In the data rows, zero lies at 7.5, halfway between 7 and 8.
Here are some numbered points:
c(9, 11, 6, 6, 9, 8, 7, 8, 10, 7, 4, 7, 8, 10, 11, 3, 6, 9, 8, 2, 9, 11, 4, 10) 0
c(6, 6, 3, 10, 6, 5, 3, 6, 4, 5, 6, 5, 2, 9, 10, 7, 10, 9, 6, 9, 7, 8, 7, 8) 1
c(9, 10, 13, 4, 6, 8, 7, 8, 9, 8, 13, 6, 10, 2, 8, 5, 7, 5, 7, 7, 11, 5, 6, 0) 2
c(5, 4, 3, 10, 9, 7, 8, 6, 9, 8, 8, 10, 6, 7, 5, 6, 10, 8, 6, 8, 8, 6, 5, 10) 3
c(7, 7, 12, 6, 7, 7, 7, 7, 9, 9, 5, 12, 5, 10, 5, 14, 7, 9, 10, 11, 3, 7, 8, 7) 4
c(7, 4, 5, 9, 5, 6, 9, 8, 6, 6, 14, 5, 9, 5, 6, 7, 7, 4, 4, 10, 9, 2, 9, 6) 5
c(4, 9, 11, 0, 6, 7, 7, 11, 7, 6, 7, 11, 7, 10, 4, 14, 1, 10, 12, 9, 0, 8, 11, 9) 6
c(10, 6, 8, 9, 8, 6, 11, 7, 6, 7, 15, 4, 12, 7, 7, 3, 8, 4, 6, 2, 13, 7, 7, 5) 7
c(8, 3, 6, 8, 5, 5, 12, 9, 5, 8, 15, 9, 8, 6, 4, 8, 9, 5, 7, 9, 8, 5, 14, 7) 8
c(3, 10, 10, 1, 5, 6, 9, 10, 8, 7, 7, 11, 5, 10, 6, 13, 0, 10, 13, 11, 2, 7, 12, 9) 9
c(5, 4, 5, 12, 6, 3, 6, 6, 1, 7, 14, 6, 4, 9, 4, 8, 12, 5, 6, 9, 10, 8, 12, 7) 10
c(8, 7, 8, 3, 9, 8, 8, 9, 10, 8, 6, 13, 9, 6, 4, 12, 4, 11, 9, 6, 0, 8, 6, 9) 11
c(9, 5, 5, 11, 8, 7, 10, 7, 7, 6, 8, 6, 9, 9, 8, 4, 7, 6, 6, 6, 10, 10, 11, 12) 12
c(9, 12, 9, 4, 8, 9, 7, 8, 9, 7, 7, 6, 8, 4, 11, 4, 4, 8, 7, 6, 9, 7, 4, 7) 13
c(6, 5, 5, 9, 7, 8, 5, 8, 4, 7, 3, 8, 3, 10, 8, 11, 9, 9, 6, 8, 3, 10, 7, 9) 14
c(9, 5, 6, 9, 7, 7, 5, 7, 7, 7, 7, 8, 7, 6, 6, 9, 9, 8, 5, 8, 5, 7, 7, 9) 15
c(7, 13, 7, 10, 6, 10, 8, 6, 8, 10, 4, 9, 2, 8, 10, 5, 6, 8, 11, 12, 12, 8, 12, 9) 16
c(7, 5, 12, 5, 6, 7, 7, 10, 8, 4, 8, 5, 12, 13, 7, 12, 5, 8, 8, 6, 3, 10, 5, 6) 17
c(3, 11, 11, 8, 5, 7, 5, 9, 5, 6, 3, 6, 6, 12, 9, 12, 5, 7, 9, 11, 8, 9, 8, 5) 18
c(8, 10, 10, 7, 6, 9, 8, 7, 9, 7, 7, 8, 5, 4, 10, 7, 10, 6, 7, 12, 10, 4, 7, 4) 19
c(5, 7, 6, 12, 6, 8, 9, 6, 6, 7, 6, 5, 7, 12, 10, 7, 8, 5, 7, 9, 12, 9, 11, 9) 20
c(9, 5, 7, 4, 7, 5, 5, 10, 6, 5, 6, 7, 10, 9, 8, 13, 5, 11, 4, 6, 3, 7, 5, 9) 21
c(8, 12, 6, 8, 10, 10, 5, 7, 8, 7, 0, 8, 5, 9, 11, 6, 6, 11, 8, 7, 6, 11, 9, 15) 22
Which three points above are nearest to each new point? Their numbers follow each, nearest first.
c(4, 8, 9, 9, 7, 9, 13, 7, 7, 12, 9, 9, 7, 7, 3, 8, 8, 5, 11, 10, 8, 7, 13, 7) 8 20 16
c(5, 10, 5, 6, 5, 10, 4, 7, 9, 6, 5, 7, 4, 2, 13, 3, 11, 7, 5, 11, 10, 3, 3, 6) 19 13 1
c(9, 3, 4, 11, 9, 6, 5, 7, 6, 9, 1, 9, 2, 7, 5, 12, 12, 11, 6, 8, 1, 8, 3, 8) 14 15 1
c(8, 12, 5, 8, 9, 10, 6, 8, 9, 8, 0, 8, 5, 10, 13, 5, 6, 10, 8, 6, 7, 12, 9, 15) 22 0 16
c(6, 6, 6, 15, 8, 5, 8, 7, 4, 8, 10, 7, 6, 9, 5, 8, 11, 5, 9, 7, 12, 9, 15, 8) 10 20 12
c(7, 13, 8, 2, 6, 9, 5, 7, 8, 8, 8, 8, 4, 2, 10, 7, 6, 8, 8, 12, 8, 5, 8, 6) 19 13 16
c(6, 8, 11, 10, 8, 6, 10, 7, 5, 6, 10, 6, 10, 14, 8, 7, 9, 5, 10, 4, 14, 10, 10, 5) 20 7 12
c(8, 9, 10, 9, 11, 9, 8, 9, 8, 8, 2, 6, 11, 13, 7, 7, 7, 9, 10, 2, 9, 12, 6, 8) 0 17 22
c(6, 8, 7, 15, 6, 5, 6, 6, 3, 8, 11, 4, 4, 11, 7, 6, 12, 4, 9, 9, 14, 8, 15, 3) 10 20 1
c(11, 2, 6, 7, 8, 8, 13, 6, 10, 8, 12, 6, 12, 4, 4, 5, 10, 6, 6, 7, 7, 4, 6, 8) 5 7 3
c(9, 11, 9, 7, 7, 9, 6, 8, 9, 8, 6, 8, 7, 6, 10, 8, 4, 9, 9, 7, 7, 8, 7, 9) 13 0 15
c(8, 13, 6, 7, 10, 10, 5, 8, 9, 7, 0, 8, 5, 9, 12, 6, 6, 10, 9, 6, 6, 12, 8, 15) 22 0 16
c(9, 5, 6, 9, 9, 6, 4, 8, 7, 9, 2, 10, 3, 7, 6, 12, 10, 11, 6, 8, 1, 8, 3, 8) 14 15 4
c(9, 9, 8, 8, 10, 9, 5, 6, 13, 9, 6, 8, 11, 2, 7, 4, 9, 8, 7, 4, 8, 5, 0, 6) 13 0 15
c(7, 10, 11, 7, 7, 9, 8, 6, 9, 7, 7, 8, 6, 4, 10, 7, 8, 6, 7, 13, 10, 4, 7, 2) 19 2 13
c(7, 10, 4, 2, 4, 7, 12, 7, 10, 7, 9, 7, 6, 3, 14, 1, 1, 6, 8, 13, 10, 2, 12, 11) 13 19 16
c(3, 7, 9, 3, 6, 7, 7, 8, 8, 3, 5, 7, 8, 11, 10, 7, 7, 7, 7, 7, 6, 7, 5, 9) 17 21 18
